In the data rows, the value 128 means zero.
Here are some points, each followed by its number:
tensor([91, 119, 125, 131, 117, 118, 131, 155, 127, 122, 120, 107, 160,
        186, 60, 115]) 0
tensor([115, 137, 165, 93, 136, 127, 147, 129, 97, 139, 145, 114, 162,
        149, 108, 128]) 1
tensor([132, 175, 190, 106, 124, 86, 133, 131, 104, 135, 194, 142, 115,
        104, 149, 132]) 2
tensor([175, 86, 46, 142, 112, 159, 144, 148, 137, 81, 111, 120, 118,
        127, 200, 183]) 3
tensor([116, 136, 122, 125, 100, 126, 113, 100, 147, 133, 146, 124, 137,
        126, 107, 159]) 4
tensor([107, 108, 137, 93, 89, 127, 143, 115, 115, 136, 154, 114, 113,
        107, 108, 89]) 5
tensor([106, 134, 168, 124, 125, 125, 136, 121, 151, 142, 159, 125, 126,
        116, 154, 148]) 6
tensor([112, 131, 159, 103, 144, 103, 84, 101, 136, 140, 164, 87, 147,
        146, 89, 139]) 7
tensor([120, 149, 163, 105, 152, 116, 122, 104, 134, 158, 135, 148, 109,
        137, 111, 113]) 8
tensor([110, 123, 122, 121, 149, 127, 161, 128, 143, 118, 84, 129, 156,
        124, 116, 104]) 9
tensor([104, 160, 176, 106, 136, 104, 116, 117, 148, 125, 160, 131, 111,
        121, 144, 92]) 10
tensor([58, 131, 141, 110, 117, 148, 133, 139, 149, 179, 107, 105, 120,
        161, 84, 102]) 11
tensor([136, 124, 172, 128, 123, 117, 130, 109, 154, 145, 146, 168, 124,
        110, 160, 86]) 12
tensor([143, 143, 117, 115, 109, 133, 136, 108, 131, 98, 139, 132, 81,
        114, 155, 131]) 13
tensor([121, 141, 140, 107, 128, 117, 99, 130, 139, 139, 161, 172, 132,
        115, 146, 141]) 14
tensor([177, 135, 98, 173, 122, 154, 119, 109, 119, 92, 86, 128, 118,
        76, 151, 153]) 15
tensor([87, 143, 123, 107, 110, 135, 141, 121, 125, 133, 140, 100, 138,
        186, 71, 101]) 16
tensor([196, 108, 61, 189, 173, 128, 120, 142, 111, 72, 116, 174, 108,
        74, 212, 202]) 17
tensor([180, 140, 64, 143, 156, 106, 133, 165, 142, 91, 103, 131, 127,
        104, 176, 135]) 18
tensor([175, 127, 104, 157, 124, 163, 187, 146, 121, 132, 124, 126, 135,
        108, 186, 145]) 19
tensor([137, 116, 97, 125, 133, 110, 109, 127, 124, 123, 125, 161, 104,
        108, 146, 139]) 20
tensor([95, 155, 137, 119, 119, 142, 120, 117, 139, 140, 146, 106, 109,
        120, 132, 102]) 21
tensor([108, 105, 107, 134, 102, 121, 120, 122, 116, 105, 165, 151, 106,
        118, 118, 166]) 22
tensor([63, 127, 147, 112, 77, 114, 124, 146, 119, 173, 119, 114, 140,
        164, 77, 87]) 23
tensor([80, 138, 148, 89, 110, 130, 123, 105, 133, 201, 150, 89, 130,
        200, 58, 65]) 24
tensor([115, 149, 195, 97, 140, 99, 129, 116, 138, 157, 176, 103, 134,
        122, 115, 123]) 25
tensor([84, 127, 173, 139, 137, 139, 124, 152, 118, 124, 130, 131, 108,
        132, 121, 108]) 26
tensor([140, 116, 120, 144, 115, 103, 130, 127, 87, 118, 100, 133, 152,
        174, 126, 115]) 27
tensor([94, 136, 131, 125, 111, 128, 125, 109, 128, 135, 149, 117, 127,
        156, 123, 114]) 28
tensor([116, 122, 173, 129, 123, 149, 110, 146, 152, 138, 169, 157, 165,
        131, 123, 151]) 29
tensor([79, 133, 159, 95, 115, 105, 116, 127, 113, 167, 142, 119, 123,
        112, 81, 79]) 30
tensor([153, 169, 144, 145, 148, 120, 124, 120, 152, 124, 118, 136, 117,
        137, 174, 144]) 31
tensor([96, 144, 176, 86, 156, 111, 156, 98, 123, 124, 165, 146, 138,
        148, 128, 119]) 32
tensor([92, 134, 146, 129, 133, 151, 128, 135, 141, 159, 192, 151, 117,
        120, 131, 127]) 33
tensor([149, 158, 179, 109, 145, 105, 118, 130, 150, 128, 153, 143, 89,
        85, 185, 139]) 34
tensor([89, 99, 190, 96, 124, 115, 147, 145, 118, 126, 128, 58, 141,
        105, 68, 111]) 35
tensor([139, 144, 110, 157, 132, 156, 136, 127, 151, 152, 98, 106, 135,
        138, 106, 76]) 36
tensor([112, 133, 45, 125, 95, 124, 148, 155, 166, 148, 83, 90, 160,
        173, 64, 95]) 37
tensor([145, 116, 90, 157, 108, 145, 97, 121, 120, 114, 108, 122, 134,
        114, 114, 108]) 38
tensor([149, 138, 117, 122, 127, 130, 125, 146, 97, 143, 160, 105, 150,
        151, 132, 137]) 39
tensor([79, 145, 183, 100, 112, 107, 126, 76, 158, 174, 183, 124, 119,
        148, 135, 106]) 40
tensor([152, 138, 107, 163, 121, 130, 123, 118, 153, 117, 131, 124, 126,
        99, 163, 159]) 41
tensor([110, 148, 159, 97, 146, 128, 143, 145, 155, 151, 141, 136, 142,
        120, 128, 78]) 42
tensor([165, 125, 77, 157, 139, 132, 144, 107, 137, 90, 118, 143, 123,
        80, 173, 139]) 43
tensor([130, 115, 146, 128, 115, 138, 115, 156, 122, 142, 86, 102, 121,
        134, 103, 127]) 44
tensor([111, 92, 139, 144, 107, 99, 146, 125, 158, 114, 137, 96, 140,
        143, 101, 113]) 45
tensor([104, 88, 8, 162, 134, 169, 167, 100, 157, 117, 25, 61, 157,
        164, 44, 120]) 46
tensor([146, 76, 61, 154, 101, 186, 111, 151, 132, 115, 92, 132, 117,
        115, 79, 125]) 47
tensor([125, 123, 107, 159, 108, 162, 137, 111, 122, 126, 124, 116, 115,
        136, 119, 146]) 48
tensor([83, 117, 95, 107, 106, 115, 117, 94, 144, 124, 136, 80, 164,
        146, 74, 105]) 49
tensor([101, 144, 137, 110, 95, 108, 97, 94, 112, 158, 138, 123, 77,
        133, 136, 117]) 50
tensor([141, 121, 88, 146, 103, 148, 129, 113, 128, 160, 110, 124, 113,
        124, 102, 120]) 51
tensor([176, 107, 52, 170, 121, 160, 121, 149, 117, 104, 96, 141, 111,
        86, 208, 154]) 52
tensor([173, 118, 48, 161, 136, 145, 137, 151, 117, 107, 121, 149, 97,
        99, 226, 158]) 53
tensor([135, 138, 121, 101, 137, 129, 127, 147, 128, 102, 108, 141, 153,
        124, 146, 154]) 54
tensor([97, 143, 163, 109, 133, 126, 121, 142, 125, 160, 151, 121, 147,
        158, 98, 92]) 55
tensor([133, 152, 157, 133, 134, 84, 130, 114, 134, 134, 125, 143, 123,
        113, 147, 106]) 56
tensor([151, 96, 92, 166, 87, 133, 113, 124, 101, 119, 72, 140, 101,
        136, 126, 167]) 57
tensor([91, 130, 157, 113, 127, 105, 134, 120, 140, 132, 132, 111, 134,
        128, 113, 103]) 58
tensor([128, 125, 177, 98, 142, 108, 113, 114, 137, 140, 191, 109, 141,
        153, 102, 116]) 59
tensor([69, 166, 188, 72, 111, 98, 124, 113, 147, 167, 167, 102, 123,
        191, 54, 63]) 60
New points follow, each followed by the numbers of its three nearest points above, looking only along the 2 directions in which the numbered points spread most, nearest first.
tensor([147, 127, 90, 127, 104, 129, 150, 133, 92, 68, 165, 173, 131,
        109, 156, 130]) 41 20 19
tensor([129, 104, 80, 172, 120, 157, 122, 174, 93, 119, 97, 92, 155,
        150, 101, 136]) 47 38 51
tensor([121, 134, 104, 173, 104, 130, 139, 132, 147, 128, 106, 94, 125,
        127, 116, 134]) 51 48 38
tensor([136, 133, 146, 135, 114, 131, 93, 140, 98, 129, 162, 149, 107,
        132, 142, 110]) 56 14 6
tensor([102, 136, 152, 139, 124, 154, 119, 98, 145, 102, 113, 137, 161,
        131, 155, 152]) 22 39 54
tensor([139, 148, 160, 95, 133, 162, 119, 128, 129, 122, 127, 133, 159,
        127, 171, 125]) 56 14 6
tensor([110, 157, 146, 151, 92, 123, 133, 103, 143, 142, 114, 130, 133,
        168, 94, 114]) 45 28 5
tensor([153, 139, 56, 147, 165, 137, 159, 122, 94, 121, 97, 127, 126,
        123, 140, 151]) 57 15 38
tensor([104, 122, 69, 137, 121, 132, 166, 128, 109, 144, 98, 72, 162,
        145, 106, 110]) 36 37 51
tensor([132, 167, 225, 68, 121, 123, 76, 122, 125, 131, 182, 154, 110,
        130, 169, 110]) 2 10 25
tensor([163, 110, 74, 128, 105, 131, 169, 129, 118, 114, 75, 117, 114,
        131, 166, 138]) 57 15 38
tensor([137, 144, 104, 120, 155, 146, 142, 174, 108, 145, 158, 187, 118,
        89, 193, 137]) 31 13 41
tensor([113, 122, 102, 97, 113, 144, 94, 100, 114, 110, 102, 128, 142,
        138, 75, 131]) 36 44 9
tensor([154, 133, 59, 163, 113, 158, 142, 125, 119, 128, 109, 130, 125,
        126, 152, 141]) 57 15 38
tensor([119, 118, 123, 122, 146, 119, 130, 167, 134, 149, 160, 119, 122,
        149, 102, 104]) 28 5 21
tensor([95, 104, 112, 131, 139, 162, 113, 151, 125, 107, 111, 125, 142,
        147, 70, 150]) 36 44 51
tensor([96, 163, 146, 134, 124, 126, 116, 120, 125, 143, 165, 117, 133,
        108, 137, 130]) 29 33 50
tensor([138, 154, 145, 110, 147, 119, 140, 132, 126, 80, 182, 128, 96,
        134, 172, 134]) 14 12 31
tensor([164, 107, 106, 138, 141, 126, 157, 167, 105, 105, 135, 135, 106,
        98, 146, 150]) 41 19 20
tensor([161, 147, 100, 137, 130, 123, 152, 137, 127, 133, 125, 139, 118,
        116, 128, 116]) 54 22 20
tensor([136, 124, 98, 155, 155, 132, 119, 142, 109, 137, 118, 146, 80,
        124, 155, 168]) 41 20 19
tensor([113, 163, 180, 71, 124, 115, 106, 115, 127, 145, 150, 124, 143,
        140, 112, 94]) 59 40 25
tensor([163, 134, 153, 141, 174, 109, 104, 135, 96, 127, 153, 135, 125,
        109, 137, 153]) 31 14 13
tensor([100, 117, 90, 118, 151, 144, 137, 126, 123, 155, 77, 94, 160,
        129, 108, 125]) 36 51 44
tensor([105, 115, 118, 149, 141, 132, 127, 134, 160, 132, 131, 145, 147,
        142, 152, 148]) 22 54 39
tensor([96, 126, 157, 107, 123, 98, 113, 117, 179, 143, 144, 136, 170,
        144, 81, 105]) 55 30 35
tensor([186, 99, 77, 181, 146, 174, 155, 124, 134, 99, 91, 127, 125,
        97, 168, 166]) 3 52 15
tensor([102, 98, 77, 136, 98, 149, 146, 110, 142, 116, 101, 110, 156,
        176, 79, 140]) 37 36 51
tensor([116, 128, 75, 169, 91, 138, 163, 111, 119, 120, 104, 121, 129,
        123, 169, 151]) 57 38 48
tensor([136, 148, 102, 114, 89, 151, 118, 158, 113, 140, 114, 123, 158,
        170, 106, 124]) 36 44 9
tensor([92, 179, 203, 135, 133, 118, 129, 104, 88, 101, 176, 109, 91,
        128, 115, 79]) 25 32 40
tensor([105, 144, 142, 131, 110, 139, 152, 140, 129, 169, 113, 140, 124,
        96, 101, 104]) 28 4 5
tensor([163, 104, 109, 144, 110, 140, 141, 158, 141, 124, 76, 106, 148,
        101, 143, 151]) 57 38 48
tensor([124, 130, 113, 121, 150, 129, 161, 144, 121, 114, 137, 137, 143,
        112, 113, 129]) 39 22 4
tensor([87, 152, 152, 98, 120, 70, 116, 127, 139, 132, 165, 122, 133,
        157, 122, 117]) 59 42 7
tensor([167, 131, 157, 105, 106, 111, 130, 107, 104, 120, 142, 157, 107,
        124, 153, 130]) 14 31 56
tensor([125, 115, 135, 128, 151, 114, 165, 120, 121, 120, 125, 111, 112,
        132, 112, 107]) 4 39 44
tensor([134, 118, 174, 93, 166, 113, 145, 149, 125, 141, 148, 144, 128,
        115, 114, 131]) 33 29 6
tensor([149, 181, 188, 126, 163, 86, 117, 128, 121, 130, 146, 167, 116,
        137, 185, 139]) 34 2 12
tensor([98, 154, 96, 131, 140, 136, 119, 132, 107, 138, 139, 122, 143,
        108, 117, 103]) 4 39 9
tensor([144, 93, 142, 119, 121, 140, 131, 118, 148, 119, 158, 133, 142,
        117, 113, 178]) 22 39 54
tensor([137, 98, 96, 137, 150, 134, 135, 127, 145, 99, 89, 146, 154,
        153, 121, 131]) 38 48 51
tensor([99, 111, 151, 119, 132, 90, 176, 135, 149, 184, 138, 145, 170,
        151, 76, 104]) 35 55 30
tensor([144, 135, 153, 91, 107, 107, 113, 142, 140, 126, 126, 146, 161,
        102, 136, 123]) 56 29 6
tensor([87, 149, 143, 102, 130, 106, 149, 83, 153, 151, 128, 123, 131,
        164, 41, 86]) 23 11 35
tensor([166, 112, 48, 176, 126, 171, 159, 116, 132, 130, 93, 120, 116,
        140, 135, 146]) 57 47 38
tensor([134, 85, 73, 167, 113, 138, 110, 143, 112, 181, 73, 99, 192,
        158, 73, 115]) 37 47 36
tensor([129, 129, 176, 122, 148, 65, 148, 146, 113, 125, 184, 163, 116,
        116, 174, 146]) 34 2 12
tensor([142, 106, 53, 166, 89, 152, 180, 112, 140, 117, 74, 81, 123,
        146, 74, 127]) 47 37 46
tensor([150, 153, 123, 93, 121, 123, 134, 126, 139, 135, 107, 118, 127,
        150, 80, 122]) 45 44 9
tensor([42, 120, 172, 102, 105, 122, 135, 115, 120, 192, 103, 95, 172,
        189, 4, 68]) 24 23 60
tensor([131, 99, 129, 173, 115, 124, 120, 178, 119, 87, 133, 154, 105,
        114, 143, 156]) 41 20 19
tensor([71, 99, 168, 125, 128, 114, 111, 155, 137, 176, 130, 140, 133,
        175, 88, 108]) 35 55 30
tensor([153, 116, 136, 126, 98, 153, 143, 125, 138, 106, 82, 117, 114,
        111, 83, 137]) 51 48 27
tensor([86, 142, 230, 127, 145, 57, 88, 107, 132, 174, 179, 116, 124,
        131, 122, 68]) 40 25 59
tensor([126, 115, 148, 108, 109, 88, 146, 96, 111, 151, 142, 164, 144,
        132, 120, 115]) 50 26 21
tensor([108, 148, 108, 163, 131, 118, 122, 143, 100, 146, 147, 133, 157,
        143, 140, 133]) 39 4 22
tensor([124, 157, 137, 116, 106, 135, 139, 139, 159, 166, 107, 95, 122,
        172, 115, 117]) 45 28 5
tensor([149, 143, 124, 136, 110, 133, 167, 88, 133, 98, 108, 103, 109,
        125, 190, 132]) 20 41 13
tensor([157, 127, 90, 169, 174, 147, 141, 142, 125, 142, 139, 185, 118,
        98, 150, 115]) 41 19 20
tensor([149, 118, 151, 145, 149, 102, 140, 122, 153, 120, 155, 122, 100,
        120, 146, 170]) 31 13 14
tensor([129, 141, 116, 118, 139, 137, 155, 145, 138, 110, 92, 72, 161,
        140, 81, 108]) 36 44 49
tensor([121, 132, 163, 113, 115, 107, 113, 107, 134, 146, 141, 111, 148,
        173, 175, 142]) 29 33 50
tensor([126, 156, 176, 94, 101, 106, 106, 121, 136, 136, 193, 131, 123,
        104, 156, 148]) 2 12 10
tensor([106, 136, 105, 128, 115, 132, 140, 111, 154, 116, 137, 125, 125,
        121, 82, 123]) 44 45 9
